Each path below is one point turned by a fixed rotation once a step. After each direction that follows a path, write how fast that rotation turns it, in deg/step (0 if it stays still).
Each turn is a multiple of 5 degrees from 10 to 175, or 0.
path 1
[  2  37  17  -9 -16 -12   0  21   3 -10  -7  -7]
[ -3  28   1 -22   4 -14 -20   7 -26   0 -13  -7]
[  0  32  -2  -4  -6 -26  -7  13  12  10 -23   4]
[ -1  36  18 -11 -11  -9 -10  18 -10 -14   0 -10]
[ -4  24  -6 -20   5 -20 -17   8 -17   9 -24  -1]
[  4  39   7   0 -12 -21  -6  13  16   1 -13  -1]
[ -5  27  14 -20  -2 -12 -15  18 -22 -12  -5  -9]
[ -1  28  -9 -14   0 -20 -10   5  -4  13 -31   1]
[  4  40  16  -2  -9 -17 -13  16   9  -7  -1  -5]
[ -9  21   7 -24   0 -15 -12  18 -25  -3 -18  -5]
[  6  37  -7  -7  -6 -17  -8   3   9  11 -24  -1]
[ -1  33  20  -6  -6 -19 -17  21  -4 -12   2  -4]
[ -7  22  -2 -24  -5 -16  -5  12 -18   2 -28  -5]
[  8  43   1  -2  -4 -17 -14   4  11   5 -10  -3]
[ -9  22  19 -14  -4 -22 -14  27 -13 -10  -5  -2]
[  0  32  -7 -21  -7 -10  -2   4  -9   7 -30  -6]
Directions:
[  5   4 -11   8   7  -7  -9 -10  10  13  -3   4]  130
[ -5  -8  -4  -3  -6  -4  13   6   6   6 -17   6]  140
path 2
[ 36   1   9  -4 -15  12  14  -2 -15 -16  14   7]
[ -1  36   4  15  -6   0  -9  -7  22 -18  11  -9]
[ -1  -4   7 -21 -15  34  -6 -25  -3   1   8  -7]
[-11   6  13  30  -1 -13  -2 -25 -14   7  14 -17]
[-19 -13  15 -21  -5  -4  -5  -2  -4  -9  32  17]
[-14  11   3  29 -19  11   9  10 -26  -8  -1  12]
[ -2  -1 -13 -11   0  -8 -13 -14  -8 -44   3   7]
[ -7  -9   3  18 -34   7   3 -16  19  -5 -16   9]
[ 34  -6  19  -3  -3  -8  12 -22 -12 -18   7   0]
[  1  21  12  12 -18  -2   0   4  30  -5  27   0]
[  7  15  17 -16  -5  36   0 -11 -19  -6   7  -3]
[-17  13 -12  22  -5  -3 -15 -21  -4  -4  18 -22]
[-27 -19  24 -19  -8   5  -6 -21  -6  -1   7  11]
[ -2  -7   0  33 -18 -10  11   3 -28  -4  15   8]
[-10   8   9 -13  -1 -10  -6   4   1 -41   5  23]
[  4   1 -13  17 -36  23   5  -4   2 -12 -12   7]
Directions:
[-12  -2   2 -10  -4   0  -6   3  20   0   3   7]  140
[  9   4  -3  -1   1  -5 -18   1  -3  14  -5  11]  0
path 3
[-14 -10  -9   2 -27  40  11 -10  10  -5   0  -4]
[-12 -21   8   8 -20  10  -1   8  40  15  -1  12]
[  0 -13  -6  16  12  -8   1   3  40  -3 -26  -9]
[-12   5 -35 -17  17  -8   1  -5  23 -14 -15   4]
[-23  -6  -8 -18  10 -22  11  19   6 -25  13  15]
[-14  -3   9  10  18   8  26  15  -8 -34   8  -7]
[ -7  13  -6   9   4  42  19  -1  -1 -13  12  19]
[  7   4   1  24 -14  13   2  19  18   5  11  34]
[ 20  -1 -21  40  -7  -5   2  15  13  -3 -18   0]
[ -3  -5 -51   3 -15  -2   4  -1   0   0 -14   1]
[-20 -33 -18  -8 -20 -21  17   9   0  -1   5   7]
[-12 -35   9   6  -2   1  32 -10   4 -19  -4 -15]
[ -9  -6   4 -11  -5  28  17 -28  25 -18   0   8]
[ -5   3  15   0 -10   4  -7   5  44 -16   6  22]
[ -1  11  -4  18  10   0 -12  22  30 -25 -14 -12]
[-20  14 -38  -5  15  11  -2  21   9  -7  -7  -1]
Directions:
[  6  -1   2  13   9   2   5  -2  -3  -8 -11 -17]  120
[ 10   0  -8  13 -10   1   6   2 -16   5   3   7]  35
[  4   9 -11  -3  -6 -15 -11   4   0 -13  -3  -3]  65
